In the rows, zero is written as 128.
Each named move below is a turn or a mirror, shown by a few rows before and after it. Which moves, in which order, take the first row of each later pair to the second? The first pair is answered.
K291 (before -> after):
[106 147 157 102  96 120 145 133 107 124 149 106 121 142 131 158 126 110
 115 185 151 180 135 142 137 154 106 132]  ->  [100 108 152  94 133 131 130 102  69 102 113  93 137 131 142  93 105 127
 100 145 123 150 134 117 136 123 153 114]
[132 128 155 102  98  94 119 140 175 126 175 183 129 154  89 109 124  92
 110 104 107 127 107 187 150 134  98 153]  ->  [126  96 152 101 120 100 115 115 142 109 149 176 137 136  95  57 107 104
 101  72  86 103 112 162 144 112 126 138]
[ 91 144 144 119 168 128 116 126  92 136 108 115 125  86 140  97 128 144
 149 149  87 120 129 101 127 112 119 126]  ->  [ 96 172 149 128 142 122 123 149 124 154 137 133 109 101 136 150 137 131
 153 173 107 138 127 123 131 135  85 130]
[109  92  74 115 152 116 136  88  91 110 126  58 161 143 128  95 131 116
 153  77 130 105 125  96 121  94 128 129]  ->  [127 141  79 127 109 105 156 122 145 146 173  70 141 161 118 175 160  90
 164 129 155 140 120 128 125 144  67 147]
K547 (before -> after):
[125 113 133 128 152 117 140 142 111 113 122 132 129 155 121 109 113 102
 143 104 110  88 126 124 140 119 139 122]  ->  [131 134 115 138 155 122 153 148 128 133 122 123 155 156 122 140 142 105
 161 114 119 109 132 109 132 123 105 131]
[124 129 119 122 134 132 126 113 120 134 106 121 155 122 133 129 142 131
 144 119 121 130 136 108 117 107 121 127]  ->  [121 120 123 119 137 130 122 115 118 120 107 124 144 130 124 107 123 128
 128 110 107 119 132 114 126 111 142 116]
[ 92 179 144 132  68 133 110 130 135 141 126  96 125 144  93 157 175 152
 110 128 138 199  87 124 163 186 142 116]  ->  [ 96 162 147 123  50 139 105 115 117 137  99 101 118 132 125 146 174 156
  72 150 150 198 108 126 158 161 149 111]
[129 128 174  37 109 114 104 180 137 111 120 133 149 148  78 144  97  47
 125 159 108 137 155 142 164 155 131 130]  ->  [138 141 164  48 107 126 113 184 152 127 118 128 165 145  83 167 125  53
 140 170 111 157 160 132 162 154 102 142]
K574 (before -> after):
[138 153 117 116 158 113 129 154 138 130 152 101 158 162  68 138 119 111
 187  84  99 131 111 108 128 165 109 139]  ->  [134 189 105 164 139 126 135 143 147 133 184 136 115 117 102 166 139 139
 163 117 115 139  98 122 117 187 117 132]
[144 164 101 161 156 125 146 145 157 164 120 157 128 106 140 171 130 148
 160 177 160 144 130 136 133 144  97 121]  ->  [145 126 106 115 179 124 146 144 142 168  85 113 179 138 125 151 120 125
 172 152 151 151 140 115 140 121  82 128]
[115 122 133 158 159 128 104  92 102  82 138 133  90 110 131  74  97 175
  91  89 104 102  94 132 124 151 205  92]  ->  [111 122 120 161 158 154 100  70  82  94 102 115 106  95 159  92 133 206
  79 114 118 124 118 115 103 130 181  97]
[127 147 105 162 123 145 126  98 114 141  97 140 114  90 168 125 156 167
  96 157 149 128 152 106 109 121 129 125]  ->  [137  98 124  92 150 130 126 120 101 129  74  99 166 148 127  86 127 117
 129 105 118 110 160  99 136  98 127 126]
K215 (before -> after):
[140 141 142 124 104 138  90 125 146 127 135 107 122 124 130 137 136 140
 121 140 120 148 141 131 146 162 107 129]  ->  [140 142 139 125 111 137  89 119 142 121 131  98 118 118 128 137 142 147
 124 140 114 147 145 128 144 163 112 129]
[132 173 116 176 119 134 132 129 143 124 159 151  98  92 153 164 145 171
 124 167 147 119 125 150 118 145 117 143]  ->  [133 175 105 180 147 132 144 136 142 122 173 127 135 104 124 169 155 175
 164 138 132 124 113 131 121 155  98 146]
[129 144 156 133 119 110 106 121 115 135 157 192  83  86 129 107 105 125
 116 114 144  95 120 139 122 140 180 103]  ->  [121 149 136 139 161 113 115 120 111 133 164 152 137  91  96 113 120 143
 166  74 108 109 106  94 122 147 165 107]
[136 144 135 128 122 124  94 121 149 121 138 110 132 173  81 145 130 145
 145 154 141 152 157 151 172 225 112 130]  ->  [125 146 136 141 108 137  79 100 131 112 124 129 108 145 112 134 127 166
 107 169 153 150 166 160 166 210 136 122]

Between the rows of a pair lie 2 to 3 moves.
[120  92 126 121 148 127 115 109  99 106 106 122 134 124 125  80 101 140
 112  93 113 117 127 123 141 110 167 121]  ->  [140 117 128 108 117 106 133 165 157 132 151 138 134 159  98 141 107  83
 155 110 132 132 126 156 157 144 107 147]	K215, K291
[122 113 133 167 144 140 115 108 108 121 103 122  86  98 161  96 149 156
  99 131 152 121 141 109 109 101 172 130]  ->  [122 118 114 173 177 132 127 114 116 124 117  87 130 110 128  96 153 163
 151 102 124 125 127  81 108 110 155 127]	K215, K215, K215
[138  86 126 139 133 137 123 116 123 117 162 168 106 114 124  87  96 110
 125 122 141  67 117 117 114 107 185 121]  ->  [141  79 129 129 134 130 134 138 139 118 173 167 110 131 111  93  90  85
 143 114 132  65 115 126 120 106 172 121]	K215, K215
[118 152 129 165 146 148 140 134 152 144  89 123 116 100 142 162 168 129
 162 135 158 103 143 102 109 135 110 120]  ->  [106 147 132 173 147 145 128 120 132 121  94 131  95  91 148 134 150 148
 139 126 150  98 134 103 110 139 145 103]	K547, K547, K574
[132  93 156  75 125 138 101  92 113 115  74 129  81 142 155  90 105 121
  85 126 142 145 124 140 147 117 183 120]  ->  [138 148 141 104 103 142 109 104 146 157  96 128  79 138 162 169 155 135
 102 182 170 190 125 145 138 148 117 137]	K291, K547, K574
[143 113 110 114 149 162 135 103 112  97  61 113 127 112 137  81 119 191
  90 143 116 113 150 109 114  93 164 126]  ->  [152 136 124 133 134 143 134 123 140  78 123 157  78 113 125  88  94 176
  87 132 121  99 115 150 124 137 196 121]	K574, K574
